rotation ticks, each row followed by its count of ticks
The counts run from 0 to 767.
[  1  -8   7   5  29   1 -29  19  -2   4  20  12  -6  -7 -34 -17  -6  -8
   3 -22  23  -8  28 -15  23   0  12   8   2  -7 -26   4   4  -8  13 -16
  38 -22   9 -19  12  15  63   6   3  -8  19  12  18 -30   0 -13  13  18
  20  15  13  10   2 -25 -12   9  -4  22 -13   3   7  -3  55  51 -14  15
 -19   7] | 377
[ -7 -30   6  12  25  -9   3   5   6   9   8  -9  26  -8  -4  -4 -11  -1
  14 -20  25 -11  35 -22  23 -15  13   2 -14   3  10  19  16   7   7 -26
  44 -10   9 -30   3  27  62  -5   7 -12  12  22  15 -23  -8  -3  -3  20
  14   0  16  -6   5 -28 -18  16 -24  18 -19  -3  16   7  24  63  -6   6
  -4   5] | 164
[ -6 -17  16   6  27   6 -11   7  10   3  27  -3  17  -5 -21 -12  -6  -4
   8 -18  22  -2  31 -19  30 -10  10  -4  -7  -4   5  26   3  -1   7 -24
  50 -25  -5 -21   0  27  59  -5   9  -9  19  17  14 -35 -12  -8   2  14
  15   2  22  -1  -7 -22 -16  15 -18  29 -13   3  15  -5  27  51  -6   9
 -17  -3] | 75
[  3  -7   0  -1   9 -18  -7  15  -7  13  18  10 -22  -9 -13 -14 -27 -17
  22  -5  18 -20   8 -12  26 -26  -3  10  -8  -7 -31 -19  18   3  -5  -8
  20  -7  15 -40  13   4  65   6  -1  -2   8  13  -2 -15 -30 -16 -10 -18
  26   0  22  -5  12 -27 -17  23  -1  35 -19  -3  23  22  34  47 -10   8
  -2  13] | 607
[ -8 -24   3   4  30  -1 -17  13  -7   5   7   5   5  -2 -16 -11 -18  -4
   3 -27  35   7  42 -22  18  -4  17   4  -5  -9 -14  14   9   0   9 -22
  39 -17   6 -13  12  13  60   0   4   0  22  14  18 -32  -3  -2   5  17
  24  14  22   3  -1 -21 -11   6 -12  19 -15   1  11   4  36  64  -6  11
 -12   2] | 378
[ -5 -22  21  -1  16  -9 -21  13 -22   2  -6   6  -2   9 -15 -15 -31 -11
   4 -22  17   6  25 -19  39 -29   4  20   9 -10 -13  11  15   6   4 -17
  28 -26  16 -20   9   3  55   5   1  -2  -5  39  -1 -32 -18   1   5 -13
  44   3  24  -1   0 -23 -18  22 -14  21  -8  11  19   1  34  43  -4  10
  -8   4] | 587
[ -6 -24  15 -14  21   1  -2  10 -10   3   6   5   6  -2  -6 -11 -26 -13
  11 -21  24   7  32 -22  38 -28  11   3  -7  -4 -10  18  16   4  -8 -19
  29 -15   0 -29   9  12  62  -6  -1  -2   8  33   2 -38 -15   9 -12 -10
  31  -6  26  -7  -3 -10  -8  14 -18  29 -16  -5  24   7  13  58  -2   4
  -3  -2] | 191
[ -4 -25  -7   9  17 -12 -22   8 -20   6   4   7   6  10 -17   0 -18 -15
  10 -30  30   1  24 -11  26 -23  23  13   1 -17 -10   8  11   3  19 -14
  33 -23  20 -10  10   6  60   6  -3  -1  14  25   9 -33 -13   3   3   0
  30  12  24   0   1 -29 -11  17 -18  32 -13   2   9   2  34  50   6   7
 -17   7] | 234
[ -2 -27   7  23  13 -20  -4  15  -4   3   9 -16  26 -14 -14  -8 -12  -9
  15 -14  12 -19  18 -12  26 -17   2  17 -18  -8   7  -4  12   6  22 -13
  39  -4  20 -28   6  12  70   6  10 -12  14  14   3 -20 -21 -13   6  -2
  19   7  11  -8   5 -37 -21  29  -6  23 -19  -4  16   9  37  47  -3   6
  -6  11] | 353
[ -6 -28  -9  10  16 -15  -1   7  -8  13   7  -1  10  -8  -3   0 -24 -17
  23 -20  31  -5  33 -16  19 -19  13   1 -23  -6  -7   0  24   7   6 -11
  29  -5  10 -27  12  10  66  -2   2  -3  28  11   5 -25 -18  -1 -12  -2
  16   3  27 -12   3 -25 -11  19 -12  28 -19 -11  16  20  23  64   4   5
   0   8] | 247
[  3  -6  -3   1  10 -22  -7  12  -5  16  16  17 -22 -10 -19  -5 -21 -19
  24  -5  16 -22   5  -8  27 -25   3  12  -3   2 -32 -19  25   7  -5 -13
  13  -8  18 -41  19  12  61  11  -6  -7   2  26   1 -15 -24 -18  -8  -8
  23  -2  18  -4  18 -28 -12  22  -9  25 -18  -3  20  25  37  50 -12   5
   0  14] | 519
[ -9 -32  -9  15  15 -25   0   6  11  15   3  -9  15  -8  -1 -13 -22  -2
  26 -10  23 -15  22 -21  12 -17   6   5 -14  -7   4   2  15  13  10 -24
  41 -17  16 -25   2  11  56  -2  11  -4  10  11   5 -10 -20 -19  -6  10
  26   7  24  -6   9 -45 -24  23 -15  26 -23   9  14  13  32  52  -9  10
 -12  14] | 617
[  5  -5  -4  -4  13  -6 -20  11 -10  10  18  30 -33   4 -23  -7 -25 -23
  18 -19  29  -1  16  -9  28 -21  16  11   6  -8 -34  -5  18   3  -3 -10
  18 -21  14 -27  18  11  53   7 -11   1  12  29   9 -33 -20  -8  -9  -7
  22   5  27   4   6 -19  -7  16 -16  29 -13   3  12  14  38  49   1  10
 -14   9] | 129
[-11 -21  -1   7  21  -4 -28   0 -28   7   7  13  -4  10 -16   0 -22 -16
  14 -29  27   0  25  -7  29 -17  16   7   1 -16 -20   6  15   7  11 -13
  24 -24  18  -8  10   5  57  16  -8   1  21  17  12 -35 -18   1  -5  -7
  27  14  28   0   1 -30 -11  19 -14  29 -16  -3  15   6  37  57   6   6
 -10   4] | 725
[  3 -22  -2  -5  13 -17  10   5  -5  13  11   1   5  -5  -4  -5 -20 -16
  26 -16  18 -16  15 -15  33 -38  11   6 -14   0  -8   2  23   6  -3 -15
  31  -5  10 -42   7  18  70  -3  -3  -7   6  31   1 -22 -25   1 -12  -9
  22 -13  20 -13   9 -22 -11  21 -23  34 -20 -12  20  18  15  54  -2  -2
   2  10] | 424
[ -9 -34   9  -1  21 -16   5   4  -3  14  -3  -8  17 -13   2 -14 -25   1
  17 -17  11 -17  24 -28  28 -29   1   8 -14   4  -6   7  19  11  -2 -30
  33 -10   7 -36   4   9  61  -6   8  -7  -6  24   2 -11 -15  -8  -6   1
  34  -5  18 -10  15 -31 -20  18 -16  23 -23   1  25  12  20  56 -17   4
   2  10] | 297
[ -4  -4  25  -2  20   7 -26  15 -11   2  19  22 -23   3 -27 -14 -21 -21
   6 -16  19   3  23 -13  43 -16   2   8   6  -8 -32   8  17   4 -14 -13
  18 -23   5 -25  13  11  58   8  -7  -5  12  26   8 -41 -21  -3  -8 -17
  24   0  23   0   0 -16  -8  20  -6  29  -7   0  22   7  35  50  -5  12
  -6  -2] | 85
[ 14  -3   0  11   0 -16   6  21  19   7  27  -3  -7 -13 -17 -20 -12 -21
  27   2  20 -19   6  -9  27 -28   3  10 -13  -6  -3  -8  17   4   1  -9
  37 -14  14 -46  13  22  62  -6   6  -7  10  23  -1 -20 -30 -20   1  -5
  11  -6  15  -5   2 -29 -19  32 -13  31 -12   2  16  14  33  37  -2   9
 -17  10] | 237
[ -8 -29 -15   4  19 -13   0   7  -2  12   9  -4  15  -4  -3  -8 -22  -6
  22 -21  33  -7  29 -18  12 -19  17  -1 -16 -13  -6   6  11   3  11 -15
  43 -12   8 -24   4   7  68  -5   9   4  22   6   6 -22 -15  -3 -12   5
  29   5  32  -8  -3 -31 -14  12 -14  36 -18   0  13   9  22  57  -8   6
 -14  11] | 611
[  0 -22  15   9  12 -19 -12  19 -24  -1  -7   1   3  -6 -19  -5 -20 -16
   0 -24  17 -13  22 -14  35 -21  15  28  -2  -3 -12  -2  20   8  15 -11
  20  -8  28 -30  23  15  68  14  -6 -14   2  38   7 -31  -9   0  16  -3
  23   3   8  -2  13 -31 -10  22 -12  13 -13  -5  13   7  41  52  -3  10
   0   9] | 266
[  8  -7  10  -3  19   6 -10  26  20  -1  22   6  -7  -3 -24 -28 -14 -11
  10 -13  32   8  33 -23  25 -15   9   5  -2  -7  -7  18   7  -4  -4 -18
  47 -29   3 -31  10  20  52 -10  12  -1  13  23   8 -35 -11 -13   5  11
  20  -2  24   4 -12 -16 -15  16 -16  25  -8  16   9   0  35  45  -7  16
 -26  -1] | 483
[ -2  -3  -1  16  15  -8  -3   7  24  15  33   1 -10 -11 -19 -18 -11 -15
  31   1  19 -17  10 -12  17 -14  -9  -6 -10  -2 -10  -4  15   9  -5 -20
  37 -19   6 -35   1  21  54  -2   8  -8  17   3   6 -14 -34 -32 -13   0
  10   2  25  -4   3 -35 -24  27  -7  32 -19   2  18  15  30  51  -8  10
 -12   8] | 722
[ -3 -18  -2   6  24 -12 -12   3 -12   7  20   3  10  -6 -27  -3  -2   1
  13 -23   8 -27   4 -10  31 -19  11  13   6 -15 -15   1   0  -7  24 -18
  40 -15  17 -21  -2  13  74  11   3 -11   7  15  12 -18 -14 -11   8   7
  29   9  16  -3   5 -33 -17  14 -13  40 -17  -1  17  -4  40  35 -10   0
 -22  13] | 321
[-11 -19  13   6  36  11 -18   2   2   6  22   4  14  -3 -21 -11  -6  -5
   7 -21  22  -3  35 -20  29  -5   8  -8  -3  -2  -4  23   5   0   1 -27
  44 -22  -5 -18   0  22  64   1   3  -8  18  10  20 -31  -9  -6  -5  14
  18   6  25  -2  -4 -21 -16   9 -14  30 -16   2  19  -3  28  59 -10   7
 -14  -2] | 566
[  5  -3  27   6  15 -10 -14  15  -5   3  11  14 -20  -6 -28  -9 -14 -18
   7 -14  12  -7  14 -10  47 -20   5  18  10   3 -19   0  21  10  -6 -15
  15 -24  14 -35  18  26  50  16  -9 -17  -7  46   9 -30 -16 -15   7  -4
  16  -1  11   6  12 -22 -13  26 -19  13 -12   4  17   9  42  47  -7   8
  -2   1] | 167
[  9   3  11   8  22  -4 -16  27  10   3  31  11 -19 -15 -34 -21  -6 -13
  11  -9  18 -18  15 -11  27  -6  -3   9  -3  -3 -32 -12  10  -7   2 -13
  28 -13  12 -34  16  13  67   7   6 -14  14  10  13 -25 -11 -24   9   7
  12  10   8   5   4 -25 -14  15   3  23 -14  -4  14   7  54  47 -16   9
 -13   7] | 376
[ -8 -11   0  15  30   1 -25  -2   2  10  16  14  -5   0 -26  -3  -2  -4
  12 -22  23  -6  26 -18  23   2  15  -4   5  -1 -16  13  10   6   6 -23
  35 -26   6 -12   8  26  50  11  -3 -13  14  19  25 -30  -7 -17  -2  27
  11  13  21  11  10 -30 -12  12 -14  14 -18   4  10   2  43  66  -9  10
 -13  -1] | 157
[  9 -15  16   0  11 -18   0  21 -13   3   8   1  -4 -15 -19  -6 -14 -18
   9 -14   9 -21  12 -12  42 -27   8  21  -9   5 -18  -5  23   1   2  -9
  22  -3  19 -43  20  20  71   8  -4 -16  -1  37   4 -27 -18  -1   7  -9
  16  -9   5  -6  14 -18  -9  22 -11  19 -14 -15  20  15  33  48  -7   4
   5   9] | 657
[  2 -11  22  13   5 -11 -20  20 -17   1   3   7 -13   5 -22 -12 -26 -24
   5 -16  21   4  19 -13  41 -23  10  22   5 -11 -11   4  20  10  -1 -10
  21 -23  19 -24  19  14  52  13  -6  -6   6  40   2 -39 -22  -8   4 -15
  23   3  18   3   3 -27 -15  30 -16  15  -8   7  18   9  40  47   8  13
  -7  -1] | 355
[  8 -10   0  -8  24   1  -2  20  24   6  22   9  -9  -6 -17 -22 -11  -5
  14 -17  33   0  31 -24  21 -18  16   0  -5  -1  -9  17   6  -4  -4 -24
  47 -24   1 -37  11  26  55 -16   7  -2  12  27   9 -29  -7  -9   4  19
  19  -5  20   6  -3 -15 -10   6 -24  23 -11   8   8   2  31  49 -13  14
 -19   3] | 395
[  5  -1  -9   1  26   0 -21   5  10  11  28  26 -24   1 -28  -8  -5  -9
  20 -17  27  -8  17 -13  22 -10  20  -3  10  -7 -26   6   7  -1   1 -23
  39 -27   9 -25   9  21  50   5  -5  -7  15  20  17 -27 -15 -18  -2  20
  17   9  24  11   6 -25 -12   8 -18  24 -14   8   8   4  46  53  -8   8
 -25   7] | 521
